128 stands for zero in the data rows.
Some points, each followed by its number:
[152 121  62 150  95  92 124 188  81 148 166 148 135 144  69 146 200 157
  67  84 157 165 153  90] 0
[208 147 133 165  97  97 129 110  96 107 116 184  75 187 145 156  85  92
  75 156 124 244 100 125] 1
[ 34 159 143  78 162 142 216 153 156 116  55 144 147 117 159 109  85  75
 176 134 118 138 121 146] 2
[158 133 111 101 127 125  76 111  65  93 139 127  85 146 129  93 152 155
 119 145 116 126 108  89] 3
[129 168  87 161 143 109 152  72 138 106 120 134 163 125  74 123 143 141
 144 170 112 129 172 161] 4
[151 116 118 157 117 142 131 106 116 104 144 129 130 144 140  79 138 150
 157 148 116 163 123 114] 5
[102 103 189 101 192 128 126 101 139 173 125 156 145 108 178 126  48  45
 203 143 126 220  63 100] 6
[175 143  67 116  77 106 100 100 116  87 140 132 129 170 118 160 102 183
  97 167  89 117  92 137] 7
[146 153 131 195  58 136 132 152 128  66 155 117  94 183 172 105 107 153
  99 155 108  82  93 131] 8
[147 130 184 108 116 144 120 118 162 151 130  86 130  97 226 171  91  87
 117 124 128 118  42 132] 9
[132 165  62 145 147 123 138 108 150 100 123 101 179 102 100  92 159 140
 113 155 128  57 141 144] 10
[142 132 166 150  75 144 145 118 182 136 151  99 123 167 169 166 148 106
 115  76 123  83 167 139] 11
[160 123  74 147  94 106 128 194  86 145 166 132 133 143  62 146 210 159
  68  86 156 160 144  91] 12
[ 91 183  76 114 155 129 146 169 126 181 163  99 160 113 101 134 212 169
 124 133 116  91 201  89] 13
[ 92 138 161  55 166 155 109 191  81 154 137 132 128  93  90  93 117 101
 159 170 108 143  83  58] 14
[120 158  79 126 171 128 178 174 100 136 119 118 125 119  55 113 175 174
 111 184 111  97 138 109] 15
[152  59 139 109 146 117  50 100 101 131 117 102 135  90 127 104 162 151
 126 106 104 104  78 129] 16
[ 88 177   8 105 159 119 102  65 134 187 143 107 237 107 144 129 150 134
 159 170 119 107 158 129] 17
[110 143 148 117 106 135 148 114 132 132 133 118 138 136 147 139 130 154
 160  97 115 136 129 159] 18
[115 118 143 125 153 167 159 156 127 144 128 105 111 130  94 164 198 162
 120  89 144  90 174 160] 19
[ 85 129 156 118 114 118 191 198 143 117 129 156 108 100  94 128 138 120
 129  86 138 161 150  83] 20
[114 133  70 141 169 148 119 102 110 129 120 144 170 105  97 139 121 142
 122 153 144  98 136 160] 21
[107 102 116 143  88 135 125 173 153 140 137 144 149 113 118 154 136 145
  98  92 146 107 158 107] 22
[100 108 127  96 164 123 153 136 133 157 101 158 127 105 100 104 130 145
 178 172 102 168 157 118] 23
[ 73 179  73  90 134 104 166 123 144 192 157 106 200 152 137 155 168 126
 157 127 125 148 198 114] 24
[119 139  94 131 167 144 157 152 166 129 111 123 180 117  93 131 140 109
 131 144  97  87 162  95] 25
[165 154 112 166 134 117 140  69 186 122 108 143 138 134 180 164  71  96
 129 161 117 146  97 155] 26
[157 128 105 109 129 132  79 118  63  87 144 130  75 146 128  88 151 157
 113 145 121 125 112  93] 27
[154  95 120 117 137 119 113 123 125 141 150  83 117 127 104 131 167 149
 132 129 109  66  89 120] 28
[144 156 151 125  87 109 132 115 140 115 167 133 105 179 171 154 107 139
 104 128 145 194 133 121] 29
[165 134  99 124  70 122 113 185 125 104 173 163 124 150  83 132  92 142
  85 133 142 138 118  90] 30
[126  98 145 111 195 148 107  64 100 104  66 130 117  99 140  80 127 111
 127 164 137 129 118 162] 31
[127 157  93 122 132 159 141 125 116 161 170 107 151 148 106 132 181 164
 123 151 148  86 206  95] 32
[166 119 148 190 174 137 119  91 143 151 134 102 171 101 180 109 144  93
 176 142  90 117  82 118] 33
[144 127 124 130 138 120 163 128 161 138 149  92 158 127 115 106 183 119
 149 131 100 105 114  94] 34
[144 132  43 161 105 111 153 186 112 125 183 100 186 144  64 146 233 186
  76  80 147  52 154 111] 35
[113 128 148 109 159 102 130 168  71 137 139 146  89 147  95 131 170 144
 133 156 113 183 143  90] 36
[ 79 184  90 185  94 121 206 144 164 124 107 135 165 157  92 164 134 138
 137 100 136  83 209 177] 37
[ 84 170 117 133 139 130 173 145  91  56  76 150 103 167  97 108 113 158
 108 185 109 106 143 160] 38
[137 139  63 203  94 133 167 140 131  96 101 146 140 121 102 111 142 151
 105 141 137  99 129 158] 39
[ 98 139 127  77 159 120 114 116 103 178  94 151 184 127 132 155  76  62
 156 113 130 175 141 119] 40
[140  77 173 120 131 133  63 139  64 114 134 157 113 108 111  89  91 142
 109 143 164 195  78 115] 41
[ 96 159 134 101 124 120 119 120 162 142 116 146  96 176 172  85  58  88
 165 171 120 139 129 122] 42
[ 63  89 145 134 139 147 175 143 166 120  86 154 159  67  86 144 109 117
 175 102 161 137 145 172] 43
[150  73 114  97 133 143  51 119  93 160 147 110 139 111  85 115 184 148
 118  64 161 105 143 108] 44
[157  78 141 129 175 114 128 128  88 162 166 111 109 124 125 135 185 122
 109 117 160 154  77 112] 45
[112 148 145  60  70 130 139 151 153 117 104 114 111 129 119 145 104 156
 130 117 114 106 158 146] 46
[ 91 154 155 130 158 142 157 123 152 185 136 134 130 125 189 148 115  90
 117 100 197 166 153 135] 47
[109 152 140 133 121 124 141 155 115  49  85 134  82 169 147  83  94 127
 113 165 125 104 125 131] 48
[128 130 152 156  95 107 145 157 116 122 153 105 112 170  82 181 155 136
 105 107 126  85 173 137] 49
[149 138 149 163 142 139 150 146 100 100 116 129  74 147 131 120 152 155
 104 152 115 145 115 150] 50
[111 112 134  60 189 128  81 135  68 194  83 165 152  61 116 126 119  88
 156 161 112 199 111  91] 51
[ 97 230  45 112  98 105 164 137 165 123 113 166 178 149 123 159  62  96
 121 159 133  99 165 141] 52
[159 143 101 178 122 121 165 106 153  85 135 137 118 116  95 135 103 132
 114 139 139 115 126 149] 53
[146 124 191 140  93 134 124 114 135  84 108 127 115 151 158 118 115 124
 151  90  98 149 107 163] 54
[188 106 123 104  86 102 115 109  98 102 124 133  82 189 172 117  96 129
 109 123 113 155  56 115] 55
[128 118  91 119 117 120 102 131 118 111 118 140  90 112  49 106 115 190
 100 138 144  80 150 171] 56
[151 165  56 134  78  97 116 123 168 132 156 129 186 109 164 126 124 107
 108 104 138 109 147  85] 57
[100 129 103 122 153  90 136 103 157 168  82 115 147  99 115 163 120 122
 134 121 106  63 131 184] 58
[113 151 149 111  28  88 197 202 164 114 128 172  92 189  63 162 128 133
  98 104 157 192 201  90] 59
[188 169  81 142 116 153 126  74 113  89 156 120 156 181 136 150 138 120
  61 150 130  96 139 134] 60
[179 116 133 130 160 144 114  78 135 164 150 112 149  90 170 166 110 110
 129 197  95 142  52 140] 61
[219 132 100 213  79 130 128  87 133 145 209  97 124 176 148 195 158 103
  53 102 167 117 104 126] 62
[ 85  96 223 112 214 117 106 119  88 146  63 167 107  90 113 107 117  79
 158 144 143 220 126 150] 63
[125 202  91 206 125 124 220 140 106  99 160 119 134 177 124 150 140 146
  92 190 132 151 137 146] 64
[113  87 226 145 144 142 132 187  94 131 154 115 101 109 112 131 138 150
 130 109 125 130 118 124] 65
[118  99 160  88 119 114 124 106 143 146 113 142 112 127 155 148  90 107
 147 120 124 174 106 131] 66
[110 132 232  93  94 131 148 162 166 152 106  82 143 137 177 144 138  73
 139  56 135 113 144 118] 67
[110 142  85 105  81 139 137 156 110 121  91 155 119 140 118 104 115 168
 121 122  97 105 162 134] 68
[146  73 106 107 135 142  52 121  86 155 142 116 140 109  85 121 177 150
 120  63 166 105 145 107] 69
[115 107 120 161 144 134 163 175 130 137 125 129 130  96 136 117 169 145
 120  81 133 131 117 141] 70
[132 131 117 133 128 126 133 106 128 102  94 157  79 125 126 115  91 138
 106 195 136 151 115 152] 71
[ 65 110 110  25 141 180  82 178 123 184  90 125 145  71 115 120 129 105
 168  57 140  57 154  91] 72
[119  99 158  75 169 109  93 101 137 171  92 111 116 107 156 118 163 101
 162  78 116 129 133 136] 73
[138 133 115 140 125 124 139 110 120 102 102 149  75 127 127 104  90 136
 107 192 140 149 116 150] 74
[166  76 106 161 146 151 108  60 148 118 138 127 118 103 145 101 113 160
 136 177 130 140 120 137] 75
[106 145 159  79 132 155 101 122 113 118  92 116 118 175 174 124  76 123
 149 124 123 120 132 152] 76
[146 139  51 167  52 125 100 159 183  97 124 147 158 123 123 104 104 132
 129 103 126  17 166 109] 77
[114 143 172 105 136 105 140 168  80  72 109 126  61 200 104 109 143 143
 141 167  91 137 110 120] 78
[128 110 143 117 102 149 109 156  93 127 158 105 147 101 127 157 134 129
 111  47 170 135  98 129] 79
[110 151 175 110 142 109 140 166  78  68 107 131  64 201 105 109 141 150
 142 161  86 134 114 125] 80
[143  55 148 170 188 140 149 131 134 138 153 102 201  86  84 129 182  95
 126  95 142 131  95 100] 81
[111 133 234  98  96 130 146 162 162 149 100  86 155 129 178 120 137  67
 139  63 130 122 155 120] 82
[126 119  92 121 117 120 104 130 124 110 129 138  84 115  53 107 127 186
 106 139 143  72 145 164] 83
[211 150 130 171 102  91 127 103  96 101 127 182  83 199 149 150  75  98
  81 161 126 246 108 130] 84
[111 177 127  62 107 113  92 115  98 146 135 157 113 154 106 176  89 120
 118 178 128 154 176 119] 85
[ 90 134  92 136 139  95 176 145 149 152  92 194 138  79 111 150  68  95
 131 131 144 187 128 146] 86
[189 130  55 171  94 113 117 135 105 120 119 119 132 141 125 112 148 167
  88 116 119  79 106 119] 87
[ 72 125 209 106  83 136 165 194 162  94 108 157  52 187 144 140  54 115
 108 112 155 135 151 128] 88
[120 101 164  74 171 117  93  95 141 170  86 116 124  99 165 118 164 101
 161  80 117 127 137 131] 89
[183 122 150 163 109 137 120 100 164 117 122 107 139 147 172 166  98 112
 109 133 105  66  95 141] 90
[ 91 104 152  94 169 131 112 139 143 138  85 168 139  58 150 121  52  82
 154 140 107 160  96 141] 91
[ 97 142 151 116 188 127 167 140 132 133  57 153 133 113 107 117  89  76
 136 173  91 122 111 120] 92
[205 111  94 200 119 142 116  74 113 118  88 148 116 134 136 115 143 139
  93 177 107  64 113 180] 93
[120 109 118 105 166 103 142 195 150 131  96 161 100 124  64 100 125 118
 139 122 105 173 145  82] 94
[ 98 149 121 113  85 117 117 169 105  71 126 152  97 141  91  89 123 144
 114 118 147 121 165 106] 95
[111 158  71  87  94 145 116 155 124 139 145 115 168 125 134 123 147 138
 112 130 107  95 140  90] 96
[ 96 143 142 137 143 134 160 121 172 155 112 116 181 124 151 114 115 113
 189 126  96 104 145 154] 97
[169 137 103 117  62 116 110 184 125 110 167 162 122 155  84 142  96 140
  84 138 138 140 111  85] 98
[114 153 154 188  88 152 133 120 135  90 144 121 118 148 169 117 108 152
 139 112 145 128 152 169] 99
[150  80 184  79 157 150  53 134  82 131 143 130  68 117 123 118 167 148
 118 123 155 150  92 115] 100
[166 145 106 157 121 107 140  96 123 129 163 114 131 151 113 150 172 119
  84  95 171 150 186 125] 101
[155 141 124 136 151 147  98  64 141 128 139 105 135 118 113 138  89 131
 131 147 132  90 114 176] 102
[142 178  45 107 137 117 118 101 152 193 121 166 184 103 165 115  84 101
 133 190 133 162 162  75] 103
[130 195  98 106  82  94 129 167  90  84 119 121 113 163  83 133 186 159
 105 126  81  58 131 113] 104
[105  89 168  93 128 154 108 131 140 116  94 134 102  76  98 120 122 134
 127 114 142  97 150 146] 105
[153 150 150 133  85 111 141 108 145 112 169 137  95 181 174 154  98 140
 110 130 145 189 130 128] 106
[138  97 172 114  71 131  94 124 155 150 126  94 112 143 229 127 123 107
 128  47 129 125  98 117] 107
[147  86 156  88 134 101  52 188  75 113 145 124  96 125  75 106 191 174
 136  91  95 136 127  77] 108
[ 88  85 179  96 156 153  91 162 102 130 123 132  84  75  62 124 163 179
 121  97 151 112 166 118] 109
[198 123  31 131  90 126  95 128 125 120 159 145 149 153 137  92 186 157
  99 128 131 140 157  63] 110
[150  99  73  94 124 139  85 108 152 115 118 134 146 113 117 104  95 161
 160 137 101  85  88 126] 111
[173 111 106 188 180 135  89  25 115 148 110 146 121 121 149 142 115 142
 122 166 127 155 134 205] 112
[155 119 196 123  99 121 114 128 107 133 172  91 141 144 185 158 166 121
  94  90 144 182 110 105] 113
[ 67  95 147 134 140 149 176 140 162 125  81 154 158  62  82 143 120 122
 176 105 159 135 155 173] 114
[ 79 157 100 102 121 101 154 127 127 115 102 142 145 165  95 150 132 151
 145 159  99 132 170 145] 115
[ 87 101 239 103 201 133 140 150 103 157  70 140  98 116 120 119 119  85
 189 146  98 180 119 125] 116
[144 128 119  83  98 113  65 164 115 167 131 113 157 120 146 114 144 126
 137  58 115  86 148 104] 117
[118 118 139 138 190  96 154  76 127 154  88 154 132 106 173 141  86  83
 156 129 153 253  98 177] 118
[ 45 166 203  55 142 147 172 188 146 154  77 135 139 127 141 132 118  66
 196 117  73 118 166 125] 119
New points follow, each followed by the numbers of its two nearest points above, nearest first.
[159 139 106 149 128 110 131 120 106 137 143 153 126 157 130  86 152 113
 125 147 134 183 141  75] 5 36
[ 81 179   6 104 160 115 106  69 134 191 147 109 230 108 147 132 146 132
 157 169 118 102 164 125] 17 24
[174 125 170 151 123 127  99  86 112 114 182 109 122 157 110 124 144 140
 137 159 115 156 135 127] 5 50
[143 127 182 131 142 153 135 110 147 126 191  65 120 154 199 131 115 101
 129 137 131 110  64 135] 9 90
[158 124 192 123 102 121 115 133 108 137 170  95 132 138 178 155 170 122
  90  87 143 184 108  99] 113 29
[158 141 109 150 126 111 122 126 111 134 146 148 135 156 133  85 142 110
 130 144 130 187 137  70] 5 36
[101 110 185  96 184 126 127 110 139 168 118 154 146 111 176 125  48  50
 206 134 124 225  56 103] 6 91
[173 127 175 149 125 119  98  96 107 122 178 112 115 161 115 130 141 139
 129 155 118 156 131 131] 5 50
[104 127 156 146 152  97 187  82 196 195 147 117 192 142 165 172 100  82
 177 100 150 207 160 138] 47 97
[ 92 132 114 111 132 110 140 185 130 132 101 172 131 130  88 102 131 129
 163 112 125 174 180  80] 94 20
[124 128 191  81 155 161 104 109 159 155 143  68 137 124 177 138 110  94
 164 126 103  88  84 136] 9 76
[ 68 176  68  93 129 105 166 126 138 196 160 104 202 155 133 155 169 130
 159 125 127 138 196 115] 24 13
[ 80 118 203 117 186 144 141 162 148 157 135 133 131 100 128 107 102  89
 186 162 128 147 111 104] 116 91
[153 118 166 107 123 152  81  96 121 135 162  90 151 117 199 153 155 120
 118 104 135 143 102 116] 113 107
[103 126 170  82 124  96 123 133 128 104 108 146  94 125 109 147  92 124
 132 136 109 145 122 142] 66 46
[123 191  60 113  86  82 145 182 127  41  93 137 127 172  47  87 176 176
  88 142  97  48 187 103] 104 95
[113 166 110 134 122 136 192 145 177 139 115 138 154 163 142 108 106 103
 160 148  99 131 163 115] 97 25
[102 232  41 115 101 107 167 145 167 123 114 170 181 143 115 152  71  92
 114 163 128  92 171 142] 52 115
[147  91 162 114 127 103 121 127 144 186 153 133 111 125 194 163 107  87
 138  83 135 191  87  95] 66 113
[110 127 179 106  46 139 132 192 171 109 103 123  44 161 151 164  54 101
 103  79 142  65 107 123] 88 46
[100 114 127 101 123 161 162 179 151 119  93 172 131  99  80 115 125 164
 167 149  92 138 163 117] 23 94
[ 89 174 121 135 141 128 175 144  86  66  75 152  98 171  95 108 117 151
 109 184 108 108 140 163] 38 48
[112 112  90 127 166 137 166 179 151 163 104 153 153  76  87 133 159 135
 133 141 101  99 151 102] 25 15
[106 102 112 159 146 137 158 171 127 137 119 135 133  94 149 109 169 147
 120  82 136 122 126 136] 70 22
[ 98 147 146 130 154 142 154 122 156 188 136 129 127 125 196 154 113  90
 117  97 194 169 156 135] 47 66
[202 124  63 141 106 119  43   5  84 130 117 132 113 156 204 145  87 135
  60 158 146 159  99 154] 112 55
[121 176  71  93 121 141  72 163  79 135 113 151 156 116 123  72 173 119
 122 160 120  88 167  62] 96 3
[133 175 103 115  87 134 122 124 100  74 106 128  97 160 120  72 166 160
  83 151 145  87 212  96] 95 68
[ 59 117 219 118 184 118 180 157 156 141 131 121 139 100 116 146 119  76
 182 112 114 171 125 148] 116 43
[187 103 110 109  82 105 117 105 102 100 126 133  81 190 176 122  96 127
 108 125 109 145  62 120] 55 106
[ 89 121 207  17 181 130  87 202  83 127  78 132 121 100 121  77 148  90
 152 100 110 161 124  59] 14 116
[186  99 114 113  94  95 116 110 102 100 118 130  91 186 174 117  89 125
 100 119 110 153  58 121] 55 106
[135 101 156 169 194 121 158  85 133 143  82 140 130 101 140 150 100  91
 130 109 160 185 113 188] 118 66
[197 126  50 173  97  91 113 106 118 135 143 127 144 182  89 146 175 167
 115 131  98 106 141 126] 87 110
[175 133 143 155 114 147 130 108 175  74 125 105 103 154 128 134 102 127
 110 146 109  45 104 134] 90 53
[123 157 118 114 159 141 106 124 120 178 121 132 152  94 140  85 111  95
 137 190 112 129 129  69] 103 23
[ 83 189  10 109 158 113 109  76 134 183 139 111 235 105 149 136 152 133
 156 172 115 109 154 130] 17 24
[100 103 157  83 130 143  67 187 109 105 133  96  93 106 124  58 163 154
 170 120 108  79 108  71] 108 3
[124 107 121 123 104 152 144 153 155 123 117 119 122  97 156 125 148 135
 110  90 134 124 108 134] 70 22
[115 119  90 127 164 134 168 178 148 160 103 152 157  79  90 127 153 135
 139 143 104 107 146 107] 25 23
[129 104 173 155 122 128  58  78 125 151 170  95 167 123 179 158  98 119
 135 109 149 129 109 164] 102 90
[ 88 130 195  21 181 129  92 208  81 118  75 132 127 110 120  76 159  94
 155  99 112 163 126  62] 14 116
[115 130  96 136 172 138 157 149 160 124 110 128 179 121  88 142 150 108
 132 135  99  82 161  97] 25 34
[208  84  52 219  36 100 129 121 182 115 237  71 134 134 153 208 152 167
  29  13 198 100  79 148] 62 87
[120 189  56 110  86  79 145 182 129  39  95 136 122 167  48  99 183 168
  85 141  95  37 185  99] 104 95
[134 165  92 141 148 110 127  79 117 120 103 175 146 132  85 142 132 122
 138 161 106 172 191 153] 4 115
[159 141 127 137 148 145  89  60 141 131 136 109 133 119 116 140  91 123
 128 149 128  89 117 170] 102 21
[119 121 152 155 140 126 165 117 130  86 102 134  83 136 107 109 146 135
 146 154  98 124 139 134] 50 74
[141 147 172 199  79 151 204 186 145 102 179 122  94 188 142 148 100 127
  88 168 123 105 101 125] 8 64
[ 93 139 112  99  93 101 105 189  81  98  90 189  90 143  67  88  95 160
 134 123 117 144 167 114] 95 68
[149 162  60 139  73  96 121 120 174 132 163 125 186 109 161 133 119 112
 104  96 135 109 144  90] 57 96
[152 128 145 170 138 131 145 136  96  88 111 125  79 145 135 119 148 149
 104 147 119 144 114 156] 50 74
[118 155 154 194  90 153 134 111 141  92 148 126 122 145 169 117 120 143
 136 121 149 125 153 174] 99 18
[108  86 125 104 134 141  92 173 125 126  97 140 146  85 102  96 143 140
 155 111 108  95 134  97] 105 117
[126 150  94 118 132 159 133 124 122 165 168 109 155 146 112 128 178 161
 124 146 146  89 206  99] 32 13
[209 163  74 194 124 140 150  60  97  87 154  97 112 207 183 124 145 140
  39 189 141 117 116 148] 60 93
[206 154  81 195 127 140 149  63 105  88 159  98 108 207 184 127 147 136
  39 179 139 114 108 144] 60 62
[150 129  50 171 119 152 106 156  81 100 170 107 128 123 103 130 170 185
  51 125 147  39  90 128] 87 35
[127 158  72 147 100  95 137 125 104 127 114 157 141 183 116 156 140 143
  99  90 147 172 202 128] 101 115
[103 148  90 215 135 150 237 119 160 137 169 113 176 164 126 153 142 132
 159 147 126 160 146 154] 64 37
[101 125 205 108 148 182 105 116 140 137 131 108 106 114 165 106  90 128
 150 148 137 122 129 155] 76 105
[105  87 123 108 151 140  97 172 118 132  97 146 145  79 103  99 146 144
 158 117 105  91 137 107] 105 23
[202  99 114 180 158 127 109  84 110 143 170  88 111 164 147 128 205 146
 118 132 144  77 112 124] 28 45
[116 157 144 191  87 145 132 109 139  96 150 121 126 146 172 110 110 144
 137 121 143 123 158 171] 99 18
[ 98 145 154 120 192 125 167 141 137 132  63 152 129 105 109 115  86  74
 140 171 103 124 112 133] 92 91
[157  98 163  83 127 110  56 197  75 109 136 121  81 131  60 113 193 173
 141  94  95 141 122  76] 108 100
[104 186 112 125 108 137 194 131 183 108 117 143 101 151 158 134 116 137
 140 176  97 144 165 140] 115 18
[160  77 142 133 169 112 126 123  88 162 167 119 112 123 127 132 178 125
 112 115 160 161  78 116] 45 100
[ 93 130 108 121 129 111 141 185 137 131 103 163 130 122  97  98 132 138
 160 109 116 168 181  80] 94 20
[ 85 185   4 100 156 114 100  67 127 192 148 112 233 104 149 136 153 124
 167 176 122 114 163 121] 17 24
[112 104 106 163 111 147 165 207 119 130 186  68 132 123  66 167 217 190
  98  34 148  33 116 138] 35 19
[149 141  31 148  98 112 153 190 114 121 183 107 180 140  65 148 235 184
  72  78 139  50 146 108] 35 12
[153 175  39 184  74 131 193 119 171  95 159 105 153 169 146 129 147 173
  97 135 135  83 148 142] 39 87
[116 153  89 133 168 134 178 174 104 139 113 123 123 121  57 116 175 173
 116 182 111  93 144 111] 15 25
[ 34 155 139  83 162 143 223 159 152 109  55 147 146 116 150 108  83  72
 173 128 131 139 121 152] 2 92
[143 118  59 136 151 123 109  89 103 145 123 154 157 127 100 142 145 132
 118 157 148 133 149 141] 21 4
[175 117 130 123 154 144 113  81 135 167 150 108 152  90 172 175 103 111
 128 195  94 140  50 138] 61 9
[ 69 133 129  78 111 129 135 178 131 194  97 168 128 113 111 136  83  95
 164 104 146 169 161  94] 40 20
[182 145  92 137  64 106 130 153 175 133 136 125 101 179 173 159 140 114
  73  85 127  80 142  96] 11 57
[ 78 181 100 182  91 125 213 154 165 126 133 136 160 137  99 160 136 146
 132 100 133  86 207 180] 37 39
[122 138 178 171 133 118 166 163 106 108 179 100 109 138 115 133 157 140
  93 148 154 157 119 150] 50 65
[126 119 121  98  93  79  73 180 118 146 138 143 109 147 143 135 110 111
 123  67 136 160 134  90] 117 22
[150 121  51 166 126 146 112 149  90 103 176 104 118 118 103 137 175 185
  61 127 148  33  95 128] 87 28
[142  92 181 111 155 154 120  91 153 136 124 107  85 123 166 138 122 124
 142 120 136 137 100 155] 66 54
[127 125 163 140 107 115 140 122 136 124 127 132 130 122 129 168 132 113
 122  98 131 146 143 174] 18 54
[121 114 122  92 158 102 140 196 142 131  93 157 102 119  56  96 112 117
 142 125 109 179 149  81] 94 23
[144  89 189 119  89 152 125 144 143 102 111 140  67 179 124 112  91 151
 137 107 126 142 125 140] 54 88
[158  88 142 171 154 135 113 135  94 140 171 112 106 121  90 133 167 141
 104 108 159 125 141 107] 45 69
[102 131 181 104  47 131 133 190 171 107  98 129  51 153 155 171  50  99
  99  79 148  63 120 122] 88 46
[113 124 143 135 192 100 151  75 128 165  94 161 127 110 178 155  88  90
 153 126 150 245  87 177] 118 66
[170 137  99 137  69 111 121 158 175 141 146 120  93 179 177 152 138 119
  75  82 128  84 135  89] 11 22
[133 121 192 151 131 132 143 128  96  97 135  97  62 164 163 128 138 119
 108 128 127 141  90 150] 50 54
[121  81 111 149 153 109 124 154 115 138 143 115 118  84  80 114 184 165
 115  91 144 137 132 102] 70 69
[101 124 203  99 144 183 101 118 144 137 137 106 106 119 170 110  81 124
 139 146 137 125 117 157] 76 66
[148  65 245 150 133 123 127 135 148 176 104 165  86 103 132 157  82  77
 138  87 154 213  95 150] 66 63
[182 117 134 127 157 144 116  74 127 161 146 109 151  95 172 164 101 109
 128 198  93 154  50 138] 61 33
[111 122 165 115 127 133 147 157 131 124 108 128 108 150 129 146  80 102
 158 126 122 148  86 159] 66 76
[114 146  50 135 134 140 168 103 190 117 116 104 174  92 110 128 183 166
 111  86 161  68 166 173] 10 21
[ 79 119 214 105 180 147 144 165 152 155 128 122 130 101 140 116  98  82
 194 162 125 144 116 113] 116 91
[122 124 149 160 130 138 169 119 130  90 103 129  83 136 108 113 145 133
 141 159  94 120 137 132] 50 74
[114 142  90 168 111 111 155 150 109 120 123 159 143 110  91 135 142 136
 124 139 135 129 152 129] 39 53
[113 111 109 159 145 132 156 175 124 134 120 130 128  93 137 119 172 152
 118  82 140 128 116 136] 70 22
[132 206 101 201 132 127 214 132 106 108 156 126 132 173 127 145 140 152
  93 194 127 149 137 147] 64 50
[137 169  54 119  37  99 108 151 176  68 119 144 110 166 109 132  72 163
  87 125 119  48 158 122] 77 68
[132 127 170 140 116 123 128 137 122  98 144 115  83 168 125 115 156 145
 130 128 111 130 147 124] 50 5
[ 99 123 168 113 145 118 105 132 149 139 110 141 111 132 165 130  68  96
 170 144 105 150  97 141] 66 42
[155 143 142  77 179 144  79  82  74 103  62 160 165 136 103 109 111 101
 143 173  95 152 161 138] 31 40
[ 49 149 195 113 145 147 154 212 125 145 146 115 116 132 104 101 172 136
 145 117 132 128 192  78] 20 65
[139 157  50 114  30  96 105 147 185  71 113 141 111 162 115 128  68 162
  96 125 125  64 152 126] 77 68
[153 100 127 117 143 118 117 116 132 134 151  82 122 121 109 133 166 152
 135 123 112  71  93 123] 28 34
[123 156  81 138 163 128 181 175  99 135 116 119 118 117  57 115 179 176
 114 184 107  94 138 110] 15 25
[147 129  66 143 153 124 116  82 106 143 123 144 163 131 102 137 146 128
 111 152 147 132 148 137] 21 4
[149  70 129 143 167 159  48  72 120 159  99 120 168  76 140  86 136 106
 159 138 110  82 105 143] 16 33
[186 137 131 163 125 121  75  66 153  96 131 139 131 132  90 136  95 133
 125 157 100  82 145 152] 102 53
[ 84 103 247  88 203 146 141 153 112 161  72 139 103 112 127 125 116  87
 190 142  95 176 118 129] 116 63
[142 130 195 125 100 134 126 102 138  91 111 131 111 144 159 121 114 128
 155  96  97 152 111 169] 54 18
[150 124  68 137 153 130 112  81 105 142 125 148 165 128 104 138 147 129
 115 156 148 134 153 140] 21 4
[ 83 131  92 135 149  89 177 148 153 146  86 193 135  75 108 139  62  93
 130 132 146 194 140 147] 86 91
[ 97 108 193 148  97 108 121 143 154  92 134 126  97 130 145 117 107 110
 163 100 129 116 111 160] 54 18
[127 124 119 181  95  85 190 125 161 108 131 140  91 154 133 174  96  85
  92 128 139 123  85 148] 53 26
[ 90 184  71 111 158 128 148 166 124 179 162  89 156 120 103 134 208 166
 127 137 126  86 206  94] 13 32
[164 152 109 169 121 118 135  71 191 118 106 142 142 134 180 165  64  91
 125 156 118 142  97 164] 26 90
[104 162 139 129 116 126 132 151 115  50  96 133  84 182 148  84 101 131
 110 166 117 103 118 130] 48 38
[ 88  90 231 112 217 125 115 118  85 148  63 162 108  87 117 108 116  80
 166 150 137 219 121 155] 63 116
[136 167  85 164 147 105 155  69 138 107 125 132 167 126  72 116 142 143
 148 173 111 127 168 164] 4 10
[114 149 101 134 169 148 151 149 163 128 104 128 190 122  94 132 146 103
 134 139  92  77 173  93] 25 34
[133 196  95 111  89 103 132 168  89  83 117 120 121 146  73 121 180 160
 108 132  82  65 139 119] 104 68
[ 83 156 120 107 133 121 144 152 120 128  48 206 132 123 103 152  59  79
 115 149 137 148 165 160] 86 92
[176 138  65 119  77  97  99 101 114  80 135 134 135 176 114 146  99 187
  96 166  92 107  85 138] 7 87
[122  99 154  91 159 137  67 130  92 112 113 138  47  94 122  94 108 141
 131 143 138 101  82 129] 100 105
[154  98  80  97 124 141  88 102 155 115 117 131 146 113 113 106  95 161
 165 133 102  83  85 129] 111 102
[144 150 107 200 137 100 201 121 155 114 122 168 127 137  94 159 108  91
 106 120 139 177 145 159] 53 86
[ 84  92 231 110 222 120 106 120  81 148  71 161 107  92 116 110 119  84
 166 148 145 220 130 147] 63 116
[108 131 172 141 156 108 176  80 187 193 154 126 186 144 158 164 102  78
 181 106 142 212 152 139] 47 118
[106 136 217 103 132 131 130 113 169 131 122 126 114 103 152 175  68 105
 152 121 138 144 104 160] 66 18
[126 174 104 118  94 138 110 128 102  73 116 130 111 166 121  81 160 163
  92 148 151  90 201  94] 95 68
[ 98 141 183 154 138 141 144 154 143  98 167 108 104 101 180 128  95  98
 144 135 131 130  41 118] 9 54
[191 133  51 168  94 109 123 133 109 115 125 119 130 134 126 116 154 168
  84 116 117  72 101 123] 87 39
[155  69 250 148 130 129 126 138 155 168 101 161  88 100 127 162  78  79
 143  83 159 218  97 144] 66 63
[152  98 121 108 154 113 110 120 123 141 149  86 120 121 104 130 171 149
 138 131 108  73  97 117] 28 34
[107  90 122 109 146 149  94 175 119 135  97 142 144  79 102  93 141 144
 161 116 116  98 139 101] 105 109
[ 82 159 131 147 120 141 158 140 107 119 122 157 119 170 140 128 143 167
 122 168 144 196 209 125] 115 36
[154  54 140 110 142 112  50  99  95 131 122 108 123  87 128 109 161 149
 123 103 115 105  72 134] 16 28
[141 101 165  88 115 127 105  89 134 129 107 135 128 106 138 119  86 103
 163  93 118 161  91 158] 66 54
[147 132  39 153  99 113 151 187 114 126 184 106 186 142  61 147 230 191
  79  74 145  52 157 111] 35 12
[179 137  72 109  83 107  94 101 121  85 139 131 127 167 115 148 100 184
 105 164  87 113  89 135] 7 87
[123 126 185 137 111 109 159 135 144 120  87 128  80 141 207 114 117  97
 106 128 116 114  82 162] 54 66
[147 137  47 169  59 121  97 154 187  99 115 147 166 125 115 102 101 128
 134 101 124  20 169  97] 77 57
